In the data rows, zero lies at 4.5, halfway between 4 and 5.
Some points, each followed by its number:
[2 4 3 4 4 4 4 5 4 2 2 3 1 4 4 4 7 4 2 4 4 4 6 4 4 5 4] 0
[3 3 5 4 0 7 6 4 5 7 4 4 5 5 3 3 6 8 4 4 6 5 3 4 4 4 5] 1
[6 4 6 3 2 5 6 5 3 4 5 4 3 4 5 4 6 5 4 4 2 4 6 4 4 4 4] 2
[6 5 3 4 7 4 2 3 6 4 3 7 6 5 6 4 2 3 7 2 3 6 3 3 4 0 5] 3
[4 4 6 3 6 4 6 6 4 3 2 4 5 7 4 1 7 5 2 2 5 4 6 6 6 4 5] 4
[5 8 4 4 4 5 6 4 3 5 8 5 5 3 5 6 4 3 6 3 3 7 5 4 6 5 3] 5
[4 5 5 5 4 6 4 4 3 2 4 2 4 6 1 5 6 5 3 1 3 6 5 4 2 3 2] 6
[3 3 6 6 6 6 4 5 4 4 5 2 4 5 7 3 6 4 6 6 7 4 2 4 5 5 3] 7
[8 5 4 7 2 5 6 5 5 4 5 8 5 4 5 6 4 4 0 7 3 5 4 3 6 3 5] 8
[3 3 1 5 2 5 5 4 5 5 5 2 1 5 9 7 4 9 4 6 4 5 3 7 2 8 2] 9
[3 5 5 5 3 6 3 3 4 6 4 6 4 7 2 1 5 6 5 3 7 3 4 5 4 4 6] 10
[2 7 2 4 9 0 6 0 7 8 3 4 6 5 4 3 6 2 4 7 9 4 1 5 0 4 7] 11
[6 7 4 3 4 3 5 6 2 5 4 5 4 4 7 5 4 6 1 3 1 6 6 4 5 6 4] 12
[3 7 1 3 7 3 5 6 4 3 6 3 3 4 6 5 5 3 5 7 4 7 3 4 4 6 3] 13
[6 4 5 4 6 6 5 4 4 3 5 3 4 5 4 8 4 4 0 1 2 4 4 4 3 4 4] 14
[7 3 7 3 5 5 5 6 6 3 3 5 6 6 3 6 6 2 5 4 3 7 3 3 3 5 3] 15
[3 5 5 6 2 5 4 4 4 4 4 5 3 5 4 3 3 3 4 2 6 6 4 3 3 3 6] 16
[2 8 5 6 7 6 4 6 3 5 6 6 3 6 2 1 3 6 5 3 6 6 4 5 2 1 6] 17
[5 7 3 5 5 6 4 5 5 4 4 4 3 2 8 5 5 5 3 5 0 6 6 2 6 3 6] 18
[5 2 3 3 3 4 5 6 1 5 5 2 4 3 9 6 3 5 6 4 2 8 4 6 7 5 4] 19
[3 4 6 7 3 8 3 4 7 9 1 5 3 4 1 3 4 6 6 6 7 2 5 6 2 5 5] 20
[4 5 4 6 8 3 5 2 4 6 6 5 6 6 5 4 6 5 7 7 5 4 3 4 4 7 3] 21
[5 4 5 5 4 3 4 4 5 4 3 5 5 6 4 4 3 4 6 3 3 3 3 5 4 4 3] 22
[5 7 3 3 6 2 3 9 4 7 4 7 8 2 6 7 5 3 1 5 1 7 2 5 6 2 2] 23
[6 4 6 7 2 4 4 5 5 6 5 4 3 2 1 5 3 7 5 5 5 2 6 7 4 4 7] 24
[4 9 4 7 5 5 4 6 4 5 5 4 4 2 5 4 3 2 7 3 4 8 9 5 4 2 5] 25
[8 4 5 3 3 2 9 4 4 4 7 4 5 4 4 4 7 2 7 9 6 4 5 4 2 5 5] 26
[2 7 4 2 6 5 3 6 5 4 2 8 1 6 4 4 7 5 4 2 5 4 3 5 4 6 5] 27
[5 5 5 6 4 6 5 6 4 6 4 5 5 6 3 3 6 4 5 3 4 4 6 6 7 6 2] 28
[4 5 4 2 3 4 5 6 6 4 4 3 2 5 2 6 4 3 5 2 6 8 4 5 4 5 4] 29
[4 6 3 6 5 6 4 4 6 5 6 1 3 5 6 5 4 3 7 2 5 4 6 2 4 4 2] 30
[2 3 4 4 3 5 7 4 4 5 4 4 3 5 9 6 4 6 5 4 6 5 4 6 6 8 3] 31
[3 6 3 4 5 3 3 5 3 5 4 5 4 4 8 3 5 3 5 3 5 4 3 2 7 6 6] 32
[5 4 6 5 2 4 3 3 4 6 6 4 4 3 7 4 3 6 4 5 5 4 6 4 4 3 7] 33
[5 1 4 6 4 4 6 2 4 4 7 4 5 6 8 4 5 5 7 7 5 5 4 5 7 6 4] 34
[4 4 5 2 9 4 3 4 6 5 4 5 7 5 4 6 6 3 6 6 5 5 3 3 6 8 4] 35
[5 2 7 5 4 5 8 6 5 6 4 5 4 3 0 8 7 5 4 4 3 2 7 4 5 5 4] 36
[5 4 4 4 7 5 3 5 1 7 7 2 6 6 6 5 6 4 5 5 7 4 3 5 8 5 7] 37
[8 1 5 4 3 4 6 6 4 5 5 0 3 5 7 5 3 2 3 4 2 6 3 3 7 3 1] 38
[3 1 3 5 6 5 5 4 4 4 7 5 6 4 6 7 6 0 7 6 3 5 4 7 9 4 4] 39
[8 6 5 3 7 1 2 5 3 4 5 9 6 7 2 6 4 0 4 4 4 5 4 5 6 6 5] 40
[5 6 3 6 6 6 3 3 3 4 4 6 4 4 1 3 3 9 1 8 6 4 5 3 1 6 5] 41
[3 3 6 2 6 4 6 4 5 4 3 4 2 3 7 7 7 4 1 4 6 2 4 5 5 8 7] 42
[6 2 6 4 6 4 5 3 4 6 3 6 6 3 0 5 6 7 7 4 4 3 5 5 2 6 5] 43
[7 6 5 4 2 5 5 2 4 3 6 5 5 2 4 8 5 4 5 5 5 3 7 4 3 2 5] 44
[6 3 6 6 4 5 4 6 4 4 2 5 6 6 4 5 3 2 3 5 4 7 6 1 6 2 5] 45
[7 6 5 6 7 2 3 5 4 5 5 5 5 6 5 4 1 2 7 6 4 6 2 3 4 6 6] 46
[5 5 4 5 6 4 7 4 5 2 4 5 5 4 1 4 4 4 4 5 5 5 5 4 2 3 4] 47
[6 9 1 4 8 4 2 8 7 5 2 8 5 4 7 3 3 1 1 4 0 9 0 6 4 4 4] 48
[2 2 3 5 6 4 3 3 2 5 4 5 5 4 7 4 6 6 4 4 7 3 5 4 6 7 4] 49
[4 5 4 3 5 4 3 5 5 6 5 4 5 4 6 5 2 2 8 6 4 5 3 7 5 4 4] 50
[6 3 4 4 5 5 5 6 5 3 4 5 6 4 4 6 4 4 4 3 1 6 2 3 4 4 3] 51
[4 1 5 3 4 5 4 2 6 7 3 3 4 4 3 4 6 6 4 6 6 2 4 5 4 5 5] 52
[3 1 3 1 3 1 6 3 3 1 6 4 1 2 9 3 6 4 1 6 4 7 0 7 4 8 2] 53
[8 5 6 4 3 4 4 5 4 4 7 6 7 3 3 6 5 4 5 6 5 4 6 6 5 4 8] 54
[6 5 4 4 4 4 3 5 5 5 5 5 6 4 7 6 4 4 2 4 5 4 5 3 3 4 6] 55
[3 5 4 5 3 4 5 3 4 4 5 5 4 4 6 2 3 7 3 4 6 5 7 5 0 3 3] 56
Which two points above are nearest to each new point by angle? Their numbers follow each, nearest first.
[5 2 5 3 4 2 5 4 6 3 5 5 4 4 6 6 1 3 7 5 1 5 5 3 5 0 6] 3 50
[6 4 4 5 5 6 5 5 4 4 7 6 6 6 5 7 3 5 6 5 5 4 4 4 5 4 5] 54 34
[8 3 5 7 2 5 4 3 6 4 3 5 4 4 6 3 2 4 6 4 5 4 5 5 4 0 4] 3 33
[2 4 6 5 2 6 5 3 5 5 5 3 5 3 4 4 5 4 6 4 6 4 6 4 4 4 5] 1 20
[3 5 5 1 8 5 6 5 5 6 5 3 8 5 5 6 6 2 6 6 5 4 6 5 7 7 4] 35 39
[4 5 4 5 8 5 5 6 6 4 4 4 6 5 1 7 5 4 5 7 5 6 5 3 3 3 5] 47 35
[5 4 4 4 7 6 3 4 4 7 5 5 5 6 6 5 7 5 3 3 4 5 1 6 5 4 4] 37 48
[3 5 5 3 6 3 4 5 7 5 5 2 1 3 4 5 6 4 4 4 3 1 2 6 4 6 5] 42 27
[4 7 3 5 4 5 5 7 3 4 4 4 3 3 4 4 2 4 6 3 0 6 6 5 4 5 3] 25 12
[5 6 3 5 6 3 5 4 4 4 4 6 4 5 5 4 4 5 3 5 4 5 3 5 4 5 3] 48 13
[5 8 4 6 4 5 3 4 5 6 7 2 6 5 4 4 4 6 7 2 4 6 8 3 6 2 5] 25 30
[4 4 3 5 7 2 7 3 5 6 4 4 6 4 5 4 5 4 5 5 6 3 2 4 1 4 5] 11 21
[0 1 4 3 6 5 5 3 3 5 5 6 4 4 4 6 6 2 7 6 6 3 4 5 9 6 5] 39 49
[6 2 6 2 4 5 7 4 5 6 7 5 6 2 5 6 4 4 7 6 5 4 6 5 4 4 4] 26 44
[4 5 5 6 8 5 4 5 3 4 7 6 6 5 4 5 4 2 5 4 3 4 3 4 7 3 4] 39 40
[3 7 3 4 4 5 3 4 4 3 3 5 0 1 5 4 3 5 4 6 5 3 9 5 6 4 9] 18 0
[4 6 4 6 4 6 4 4 5 4 3 6 5 8 7 2 3 5 3 6 4 7 3 5 7 5 3] 48 8
[3 3 2 5 7 3 5 3 8 5 3 3 4 4 1 7 5 4 2 8 5 4 3 3 1 5 4] 11 47
[4 4 3 7 5 4 5 6 2 2 3 3 4 3 9 5 3 5 3 4 3 7 3 5 7 7 5] 19 31
[5 4 6 6 4 4 5 5 4 4 5 5 4 8 7 3 5 4 3 6 2 6 1 6 7 3 4] 38 34
[6 4 4 4 3 5 4 6 5 3 7 7 4 7 4 7 3 6 4 5 5 6 5 5 4 4 6] 54 8
[3 5 4 5 3 4 3 4 6 5 5 2 4 4 2 6 2 4 7 4 5 6 4 5 3 2 6] 29 16
[4 3 4 5 5 4 3 1 5 3 4 5 5 5 5 5 3 5 6 5 6 3 6 4 5 5 3] 49 34
[3 7 4 7 6 8 3 3 8 7 4 1 7 8 6 2 4 6 7 3 3 7 3 4 1 4 0] 30 21
[2 5 4 3 6 5 4 4 4 5 0 4 4 7 4 5 7 5 4 3 5 4 3 5 4 6 4] 27 0
[6 3 7 7 3 4 7 4 3 4 3 5 5 5 4 6 5 6 6 5 2 3 6 6 4 4 3] 36 2
[6 7 3 6 3 5 4 6 6 4 4 5 5 7 6 3 3 6 3 7 4 7 3 5 6 5 3] 48 8
[5 3 6 4 4 4 5 5 5 3 5 3 4 6 7 4 3 4 3 7 5 7 4 4 6 4 3] 38 34
[5 5 4 5 6 5 5 5 5 6 3 6 4 6 4 3 4 5 4 5 4 6 2 4 4 7 4] 48 46
[4 4 3 5 5 4 5 5 3 2 5 4 4 6 8 7 2 3 6 4 5 6 4 3 4 5 5] 19 13
[2 3 5 3 5 6 9 6 4 8 5 2 5 3 1 7 8 0 4 4 2 3 5 4 5 4 4] 36 39
[5 7 4 6 5 4 4 5 6 3 5 5 5 6 7 3 4 5 4 4 5 8 5 2 5 5 2] 48 13
[6 2 5 2 4 4 7 4 2 5 5 5 8 3 4 8 6 2 5 6 3 6 5 4 4 4 4] 26 15
[4 5 5 4 3 2 5 5 2 1 3 5 5 3 3 6 5 5 1 6 5 4 5 2 0 4 6] 47 41
[4 6 3 5 4 5 3 2 6 4 3 5 5 4 2 5 3 7 4 3 6 5 4 4 3 2 4] 41 56
[5 4 4 6 4 4 5 5 3 5 4 5 5 4 7 4 3 5 4 4 3 4 6 4 6 4 3] 12 19
[2 4 6 5 5 5 3 2 5 5 5 6 5 3 6 4 4 6 5 4 3 4 6 3 6 6 3] 49 31
[5 4 5 7 2 4 6 4 4 3 6 4 5 5 4 5 4 5 6 5 5 4 6 6 6 3 5] 24 34
[4 6 4 4 6 6 1 5 7 7 4 2 4 3 1 5 3 5 5 3 5 5 7 6 1 3 3] 20 25
[5 2 5 4 7 7 2 5 5 1 8 2 7 6 8 7 5 1 9 8 5 5 3 6 8 3 4] 39 34
[4 5 6 5 7 6 5 5 4 3 6 3 8 6 5 4 4 2 7 1 4 4 5 4 5 3 1] 30 5
[5 6 5 4 3 6 2 5 6 6 4 6 6 6 4 5 4 5 5 3 4 7 5 4 5 1 3] 3 45
[4 4 4 4 8 2 5 2 5 8 7 5 7 5 5 3 5 7 8 7 5 5 4 3 5 6 4] 21 35
[3 4 5 2 1 3 6 4 4 3 2 5 2 7 4 2 6 6 4 6 5 6 1 8 4 4 6] 53 1
[4 4 5 4 3 3 5 5 1 2 4 4 2 4 9 5 5 3 4 5 4 5 5 4 7 4 7] 19 32
[2 3 5 5 0 8 7 6 6 3 6 3 5 0 9 6 5 3 4 5 2 7 6 4 3 4 5] 18 19
[4 6 4 5 3 2 4 5 4 7 5 3 3 3 5 4 5 4 7 5 4 5 6 6 4 5 6] 25 50
[3 5 4 5 4 4 3 3 5 4 5 2 4 4 6 7 5 8 3 5 2 4 2 5 5 7 3] 9 31
[4 6 3 4 4 5 6 6 4 5 5 4 4 3 4 3 4 4 5 3 4 2 6 6 7 5 5] 28 25
[5 5 5 5 7 3 5 6 3 3 5 4 5 9 0 4 8 5 4 0 6 5 4 4 2 3 2] 6 4
[7 4 5 5 4 4 6 6 4 4 6 4 5 9 2 6 7 5 4 5 3 5 4 5 4 5 0] 15 6
[5 9 2 4 5 5 4 9 6 4 6 7 7 5 2 9 2 0 4 3 4 4 7 3 0 0 4] 25 55
[3 3 2 2 3 4 3 5 5 2 3 3 1 1 5 3 5 6 3 4 4 4 6 4 3 7 8] 0 42
[4 4 4 3 7 4 5 5 4 7 7 3 5 3 7 7 6 1 4 4 4 7 4 5 4 3 5] 39 23
[5 5 5 2 3 6 6 5 3 4 3 7 4 3 4 4 6 3 2 3 3 5 5 5 4 5 4] 2 12
[8 0 7 5 6 4 2 4 9 7 5 4 9 7 0 7 6 3 8 6 6 4 4 5 4 0 3] 15 43
[4 6 4 7 4 4 4 6 3 7 6 5 6 5 4 3 5 4 4 6 6 2 5 4 6 5 5] 37 28
[4 9 4 3 4 6 5 6 3 5 4 4 5 5 3 3 6 5 6 0 2 5 7 4 2 4 0] 6 28
[8 2 6 5 2 4 6 2 4 3 6 3 5 5 8 6 5 2 5 3 2 6 4 5 8 5 4] 38 34
[4 4 2 5 5 4 4 4 6 5 2 4 5 5 8 3 4 7 3 6 4 6 3 4 6 6 5] 9 31
[3 7 7 4 0 7 4 5 4 6 3 6 3 8 0 2 4 7 0 0 9 0 3 1 1 9 7] 10 1
[4 4 2 4 5 5 4 7 7 5 3 5 2 1 4 6 6 6 2 6 6 6 6 6 3 5 9] 42 0
[6 6 5 4 5 5 3 3 7 5 5 5 4 4 1 4 2 5 4 5 5 4 5 5 3 4 4] 41 20
[5 2 7 2 5 5 5 3 4 4 5 5 6 3 4 6 6 3 3 4 4 2 4 4 6 4 7] 42 54
